Named turns come first, each shown by rows before and after it. Which turns, in which order, take the first row of each pair that follows to the second? Write the first one first, as in the answered first pair.
turn K_162:
[ -7   2  -3   1   1  -1  -3   8  -6  -6   1  -6   0   3   3  -3   6   3
 -11   0   0   6   4  10  -6  -4   0  -9  -7  -6  -2   8  -3   4   8 -11
  -4  -3  -6  -6   8  -1  -4 -12  -4] => [-12   0  -1   6   2   7   4  -2  -8  -5   0  -6   0  -2   2  -6  14   5
  -2   2   7   5  -5  10  -3  -1  -4  -7  -5   2  -6   2  -7   7   5  -4
  -6  -5  -2   3   6  -9  -8  -7  -1]
[ 13   5   5  -2 -11   5  -3  -3   3  -6   2 -12   1  -4  10   2  -6   2
  -8  -3   3   2   2   3   2  -1   1  -3  -4 -11  12   0   0  -6   6  -7
  -7   5 -15 -10   2   9  11 -17  -4] => [  7   4   5  -3  -8   9  -1   2   0  -9   2 -12   2   3  12   4   6   1
  -8  -5   6   4   5   7  -3  -4  -3  -6  -8  -9   7   3  -2  -4  11 -10
  -9  -6 -10  -8   8   6   3 -19  -1]
[ -3 -12   2  -9  11  -6 -17 -14   7   1  -5  12   7 -17   0   0   4  11
  18  13  11  -1  -2  -5   4  13  -1  -7  31  23  14 -12 -10  -5 -19   7
  11  21  -7  11  17 -13  -8   8   5] => [  5  -6   4 -16   8 -13 -28  -8  14   1  -6  14   6 -13   2   4  -8  11
   9  11   1  -3   8  -8   3  12   6  -7  30  12  25  -8   0  -9 -15  -1
  16  29 -11   1  13  -2   4   4  -1]
turn K_824:
[  6  -3  -3 -11  -2  -5   3   0  14   8  -3   2  -2   4   2   6 -21   3
  -6   1 -11   0   4 -12 -10  -5   7   6   2  -7   9   6   3  -5   2  -6
  10   8   5  -7  -7   9  12  10  -3] => [  3   1  -6 -13   1  -9  -2   4  15   5  -2   0  -6   4  -1   4 -14   3
 -12   1 -12   2   6  -8 -11  -8   7   1   1  -8  11  13   2  -4   5 -13
   8   5   5 -11  -2   7   9   4  -5]
[ 4  7 -1 -4 -2 -4 -3  6  3  3 -2  0 -1  2 -5  2 -7  1 -4  1 -9  1  5 -2
 -1 -3  5 -1 -3 -5  6  5  8 -2  1 -7  3  2 -5 -6 -1  8  5 -1 -5] => [  3   6  -3  -3   0  -8  -6   7   5   4   0  -1  -5   0  -8  -2  -3   5
  -3   0 -10   2   1   1   1  -1   4  -3  -4  -5   8   6   7   1   0  -8
   1   5  -3  -5   2   4   4  -2  -4]
[-10   4  -9 -14  14 -20 -15  11   6   6   0  -3  -8   1  -8   6   5   4
  -1   3 -21   1   8   2  -3   1   6   0   0   2   8  18   3   8   5  -9
   3  -5  11   0  12 -10  -6  -4 -13] => [ -6   5  -9  -8  14 -22 -15   0   6   9  -1  -4 -10 -10 -14   1   6   5
   7   8 -19   0  -5   2   7   6   3   2   3   7   8  10  -1  10  -3  -4
   5  -1  11   6   8 -16  -7   0 -10]
turn K_820:
[ -6   1  -4   1  -4  -1   0   2  -7  -8  -2   6  -1   8   0  -2  12   3
  11   1   3  -9  -4   4   7  12  -8   2  15   5  -6 -12   2   3   1   1
  -9  -3  -1  -6   1  -2 -14   5  18] => [ -2   3  -6   1  -6  -8  -7   2  -3  -8  -2   1  -7   3  -2  -3  14   3
   8   3   3  -4  -5   8   9  10  -9  -3  13   1   2  -6   4   4   2  -3
 -14  -2  -5  -9   3  -4 -12  -2  18]
[  9  -2  -5 -15   3 -11  -7   2  -2  -6 -11  -6 -12   2  13  -1   3  -3
   1  -5  -8   7  -1   2  -7   5   4  -3   8   2  -8   6   2   4   5   7
   6   7   1 -12  -4   8   1   1   0] => [  7  -3  -6 -15   2  -7  -3   1  -3  -4 -11  -2  -8   4  13   3   0  -5
   1  -2  -8   5  -2  -3  -8   6   5   3  11   4 -10   5   2   2   5  10
  10   7   3  -9  -5   9   0   7   1]
[  8  -8   4  11  -2  22  11   4  -9 -20   3  -8  -2   4  22  11   3   7
 -14 -16  -4   3  13  15  -3  -4  -1 -13   4   8   6   5  -3 -11  12  -3
  17  -9  -7  -8   6  20 -14 -14 -11] => [ 16  -3   5   8  -4  15   2   4  -4 -18   1  -8  -7   0  19  11  -4   7
 -17 -15  -9   6  12  15   1  -3   0 -15   4   4  13   7   0 -11  11  -6
  17  -1  -8 -12   3  23  -7 -15 -15]
Now pairs of rows:
(2 to 3 turns a pair)
[ -6 -15  -5   5  -3   3  14   1   6   3   1   8   4   4  -5  -8   1   0
   7   2  -3   0   5  -9   6   5   5  12   9   6 -14  -7  -6   2  -8  17
   4  -8  -1   4  -9  -5  -7   4   8] => [ -3 -14  -1  -1  -7   1  12   4   7   2   0  11   8  10  -1  -5 -10   0
   0   2 -10  -2  11 -12   5   4   9  12   9  -2  -9  -6   0  -4  -4  15
  10  -3  -3  -1 -11   4  -1   4   5] => K_824 K_162 K_162
[  2  -9  24   4  -1  11  13  -4   1   1   3 -17  -5  -9  16 -16   2  11
   7   3   8  -7 -25  -5 -10 -14   5   4 -11   5 -12 -20 -11   2 -18  -3
  -3   2  23   8 -11   9   2   9  -9] => [  9  -3  22   0  -5   3   2   4   2  -8   3 -24 -10  -9  19 -16   6  12
  -5   0   7  -2 -19   2 -12 -19   3  -9 -17  -9  -1 -10  -5   2  -9 -14
  -8   3  18  -7  -6  14   9  -9 -13] => K_824 K_820 K_820
[ 12   2   2   5   9  -5  -3   0   9 -10 -12  -1 -12   6 -23  -6  19  -1
   6  20   5   9 -11  -9   5  -2  -8 -13   4  -2  -2  -8  -8  13 -17  -3
  -5   9   1   3  15  -9 -12 -14   1] => [ 20   5   1  -1   6 -11 -10   2  17  -4 -12   5  -9  11 -22   0  -5  -1
   1  19 -10   4  -3 -16   3   1   2  -6   8 -14   8  -7   2   7 -12  -3
   6  22  -4  -6   5   7   1  -4  -5] => K_162 K_820 K_162
[ 11   5   2   0  -5  -1  -4  -8  -2  -3  -2  -5   6 -12   2   5  -9   1
   0  -1   0   3  -2  -7   4   4   2  -7   1   3  11  -2   3  -1  -1   7
  -3   9   1  -6  -2  -1  11  -1  -5] => [ -2   3  -1   2   1   5   1   1 -11 -10  -3  -8   6  -4   3   6  13   0
   1  -4   8   6   3  -1  -4  -2  -4 -12  -1   7   2   4  -3   3   3   4
  -7  -7   4  -3   8  -8  -2  -7  -2] => K_162 K_162 K_162
[-15  -7   2  -3   9  -4   7  10  -3  -3   8   6  11   8   8   2   7  -5
   4   3  -4   7  13   1  -9  -7  -4   3   0   4 -22   6  -5 -11   9  10
   3 -15   5  -2   2   2  -7   4   1] => [  2  -4   6  -3   0 -12   1  -3   8   5   6   9   9  -4   6   0 -18  -1
   4   9 -14   4   2  -5   3  -2   1   9   3  -1  -9  -5   0 -13   3  17
  10   6  -1   0 -11  11   7  14  -1] => K_162 K_162 K_162
[  7   0  -5  -3 -11   1  -3 -18   9   5   9  -2  -6 -13   8  -3 -11   4
  -3   1   0   2   8 -10  -5   6   5 -11   3   2   9 -11  -3  -4  -3   9
   3  13   2   5  -2  14  15  -1 -15] => [ -3  -3  -3  -3  -9  12   5 -12   3   3  10   5   4  -2  12   1  -9   2
  -2  -1   5  -1  17 -13 -12   2   8  -5   4   4  -3 -11  -6  -6   1  13
   6   4   2   8  -3  18   9   3 -16] => K_824 K_820
[  3   3  -3   1   4   4   3   4  -2 -12   0 -14 -12   7  -1   5  15   1
 -12  -5   0   0  -1   8  -8  -2   8  -5 -10 -12   2  16  -1   9  12 -12
   0 -11  11  -8  24  -5  -6  -9  -8] => [ -2  -4   1  -1   7  12  14   0   0   1   0   0   3  14   2  11  -6  -2
  -3  -3  -9 -10   6  -6  -9   3  19  16   0  -8  -6   4  -1   3   8   5
  16  -8  16   3  11   7  -1  19  -8] => K_820 K_820 K_820
[  2  -8  -6  -3  -3   7   0  -1  -6   1   9  -1   5   3  -1   0   3 -10
   8   2  -3   2   5  -5   0  -2  -5   9   1   5  11 -14 -12  -2  -7   1
 -14  -5   1  13  -5   0  -1   7   2] => [  8  -6  -7  -8  -5   3  -6   2   0   2   9  -1   5   3   0   4  -6 -12
   3   2 -11   0   7  -6  -1  -2  -1   6   1  -1  18 -12  -5  -4  -4  -4
 -11   0  -2   6  -9   8   5   5  -2] => K_162 K_162
[ -3  -7   0   8   9  -8 -10   1   3  13  -8   2   3  -9  -6  -4  12  -3
   6   5  -4  -2 -10  -4  -3  10   1  11   2   8  -1  -4  -6   7  -3  -7
  -1   2  13   0   3 -17  -4  -1   8] => [  2  -1   0   2   5 -13 -17   9   5  10  -6   2   3  -4  -5   0   7  -5
  -6   2 -12   0   2  -4  -6   6   7   8   0  -3   5   5   2   4   6 -14
   2   6   8 -11   1  -5   4  -5   2] => K_162 K_162 K_162
[ -7   9 -10 -10  11  -4 -10   8  11  14  -8  -2 -19   3 -25  11   1   3
  19   2  -8   5   4  12  -5   0 -11  -4   6   7   5  12   4  14  -6   6
  -2  14   7  13  -6 -15  -2   9  -1] => [ -6  11  -8 -15   7  -5 -10  17  11  13  -8   0 -15  10 -18  17  -9   1
  12  -1 -14   3  14  10 -11  -3  -7  -3   6  -2   8  16  10   9   2   1
   2  15   7   6  -9  -1   4   7  -7] => K_824 K_162 K_162
[  1   9 -12  -7  11 -13 -10   1  12  15   3  -5  -9 -12 -21  -5   3   5
   7  13 -10  -1 -13  -7   1   8  -2  -7   6   9  -4   4   5   3 -14  -7
   0  -1   7   6   1 -16 -13  14   6] => [  3  13 -11 -16   4 -14 -11  14  13  14   3   1  -1   4 -11   4 -11   2
  -5   9 -20  -2   8 -13  -9   3   9  -4   1  -5   1  13  14  -3   1 -15
  10  -3   5  -7  -1   5  -3  12  -1] => K_824 K_162 K_162
[ -6   2   0   1   5   7   4  10  -5  -7   1  -2  -2   5   4   1  15   1
  -4   1   6   0   4   6  -6   2  -2   1  -5   0 -13   3   0   5   1  -8
  -5 -10   9  -4   7  -4 -10  -3  -3] => [ 14   4   2  -1  -7  -3  -3  -4   5   1   2   0  -4  -5   4  -2 -13   3
  -2   6  -3  -3  -4   0   7   8   4   6   1  -7   2  -6   9  -2  -7  -1
   2  12   3  -7  -7   6   7   6  -5] => K_162 K_162 K_162
[-11  -5  -2   0   9   8   7  -3  -1   0  -5   9   2   8  -6   2  -7   1
   1  -3  -3 -14  20   1  -6 -12   4  13  -7   3  -8  -1   5  -8   5   1
  14  -6   5   5  -8   6   0   0  -3] => [  1   3  -5   0   5  -9  -7  -3   8  -1  -4  -1 -11  -1 -11  -1  -8   4
  -9  -2  -7  -9  15   6  -1 -13   3   1 -12  -6   7   7  11  -6   6  -8
   8   2   0  -5  -6   3   8 -12  -6] => K_820 K_820 K_820
[  2  -6   2   3   0  -8  -5   0   0  -8   6 -13 -14   0  -5  -1   8  12
 -14  -3   3   5   5   7   0   0  -8 -12 -10 -13  13   0   3   7  -4  -7
 -12   8   0 -10   6 -10  -2 -14  -1] => [  1  -9   2   9   2  -4   0  -5  -3  -7   9 -13 -15  -5  -6  -4   9  12
  -5  -1   8   5  -2   7   3   3 -10 -11  -9  -7  10  -7  -2   9  -8   0
 -15   7   2  -3   7 -15  -7 -11   2] => K_162 K_162
[  5   2  -4  -3   3 -12  -4   1   2   1   2  -5  -8  -7  -8   3   6   0
  -2   2  -4  -1  -8   5   4   3  -3  -5   3   5   3  -1   0   4  -7   0
  -3   1  -4   3   5  -7   3  -6  -1] => [  0   4  -6  -7   5 -10  -5  10   3   0  -1  -1  -4   3  -6   7   7  -3
  -5   0 -11  -2   3   1  -4   0   0  -2   3   2   0   6   3   4  -3  -5
   1  -4  -1  -1   7  -3   4  -5  -5] => K_820 K_162 K_162
[ -9   7  -6  -7   1  -5  -4  15   1  -9  -8   0  -1  11   5   3  11  -5
 -11  -1  -1   1  16   3 -11  -7   1   1  -5 -11  -2  15  -1  -5   9  -4
   3  -9   0  -8   5   7  -4 -16  -8] => [-11   1  -3  -8   2  -1   4  14   2   0  -9   9   5  14   6   7  -1  -7
  -5   0  -7  -4  17  -5 -11  -4   9  13   0  -7  -7   8   1  -7   7   3
  11  -4   4  -3  -1  12  -3   2  -9] => K_820 K_820 K_820
[ 12  -2  10  -1  -4 -10  -3 -13  10  -5   0   3   1  -9 -10 -18  -7   0
  -4   7   6   1 -11   4   8  -3  -4 -18  -4   0   0 -12  -3  -1  -6   2
  -9   9   0  -5 -12  -3  10  -5   2] => [  6  -9  14   1  -3   3   7 -14   4  -2   0  12  11  -2  -3 -15 -13  -1
   2   5   8  -6  -5  -5   3  -3   1  -8  -2   2  -9 -19  -6  -4  -6   8
  -3   5   3   1 -15   4   8   8   2] => K_824 K_820
[  2  -1   4   7 -11   3  -1  -9  -3  -6   2   3   6 -12  11   1  -7   6
   2  -4   1  13 -14   0  12  -2  -6  -1 -11  -5   6 -10   1  -5  -7   6
  -4  10   1  -6  -4  -3  10   0   0] => [ -6  -5   4   8  -9  12   6  -9  -5  -8   3   6  10  -9  13   2  -3   7
   5  -5   4  12 -13   1  11  -3  -6   3 -10  -2  -2 -11  -2  -7  -6   8
  -3   4   4  -2  -3  -4   5   3   3] => K_820 K_820
[-10  -5   2   4   2  11  12  11  -2   6  11   9   3  13   5   3  12 -14
   2   8  -8   0  13  11 -11  -4  13   4  -9   3 -14  12   0   7   2  -2
  -1  -8   5  10   2  -5  -7  13   0] => [  7   4   0   3  -5 -10  -5  10   8   3  11  -3 -12   3  -4   0   9 -10
 -10   8 -15   8   7  17  -6  -5  12  -9 -10  -5   7  18   7   7   0 -14
  -5   3  -3  -2   4  -3   3  -2  -5] => K_820 K_820
[-11   5  -8   5  -7 -24 -18  11   5 -10   9  -3 -17  -8  -5  -9   1   6
   4   8   5   4  -4  11   5   5  11  -7   6   0  12  -5  -1  -4  -4  -2
 -14   5  -4   6   6 -19  -8  -4 -17] => [-24  -4  -6   7  -2  -5  -1  11  -3  -7   9   8  -3   2   2  -3   3   2
  14   7  15  -3  -1   6   0   6  12   8   9   9  -7 -13  -8  -4  -6  10
 -10  -7   4  17   2 -19 -18  11 -12] => K_820 K_820 K_820
[ 11   1  -4  -4  -1 -17  -5 -11   0  10   5  -2  -7 -15 -11  -3  -3   4
   0   3  -7   3  -5   3  11   4  -3   0   3   7   3  -2   2   0  -9   5
   2   9  -1   1  -1  -9   2   8   3] => [ -3  -6  -4  -1   4  -2   7  -8  -8   7   5   2   4  -8  -4  -2   5   1
   7   1   2   0  -3   2   5   5  -5   4   4  14 -11  -5  -4   0  -9   9
   0  -6   4  10   3 -11  -8  11   6] => K_820 K_820
[  0  -3  -9  -6  -2  12  14 -17 -12 -20 -16   3  17   9   7   2  -9  22
  -4  16  10 -13   2  -1  -1   6 -19 -19   9  -7  -8 -11   6   6   2   3
  -4 -11  -2  -4 -12  -1  -5  10   5] => [ 10   4  -9 -12  -5   1   1 -12  -5 -22 -14  -2   8   7   2   1 -14  22
 -14  19   3 -10   5   1  -1   5 -18 -26   6 -17   3  -3  12   5   3  -7
  -4  -6  -6 -15 -11   1   3   1   2] => K_824 K_820 K_820
[  5   7  -3  -6   2  -9 -11  -1   2  -4  -5  -9  -7  -4  -1   4   5   0
   1   1  -4  -5   1   5   1  -2   1  -9   1   0   6   3   6   2  -1  -8
  -1   4   0   0   6  -2   0  -8   1] => [  1   2   0   0   3  -2  -3 -10  -2  -2  -5  -6  -4  -7  -2   1   4   1
  11   4   1  -4  -5   1   5   2   1  -4   4   8   0  -6  -1   3  -6   3
  -1   3   2  10   1  -9  -3   1   5] => K_162 K_162 K_824
[ -9 -14  -3  -1   0   8  11  -6   2  -1  -6   7   6  -4   7   1   1   3
   9   6   6  -4  -9  -1   3   4  -9  10   5  22 -17  -8 -12   6  -4   3
  -3 -11   5   7   3   0   0  14   6] => [  6  -8   0  -9  -7  -6  -2  -4  14   3  -7   8   5  -4   7   5 -23   2
  -1   8 -10  -7  -1  -7   4   3   1  10   6   5   1  -5   3  -1   1  -1
   4   4  -2  -6  -5  19  17  15  -1] => K_162 K_162
[ -8   2  -4  -3   9  -2  -1  10   1   0  -5   5   5  16  -4   5  10  -3
   3   1 -12  -2  10   0  -1   5   0   4   4  10  -1   4   0   4   4  -5
   7  -7   1   4   7  -6  -2   9  -5] => [ -1   4  -3  -4   7 -11  -7  11   6   2  -6   4  -1  12  -5   4   5  -3
   0   2 -17  -1   8   0   3   4   1   1   3   5   8   5   6   3   2  -9
   8   1  -2  -2   6  -4   5   5  -5] => K_820 K_820 K_820
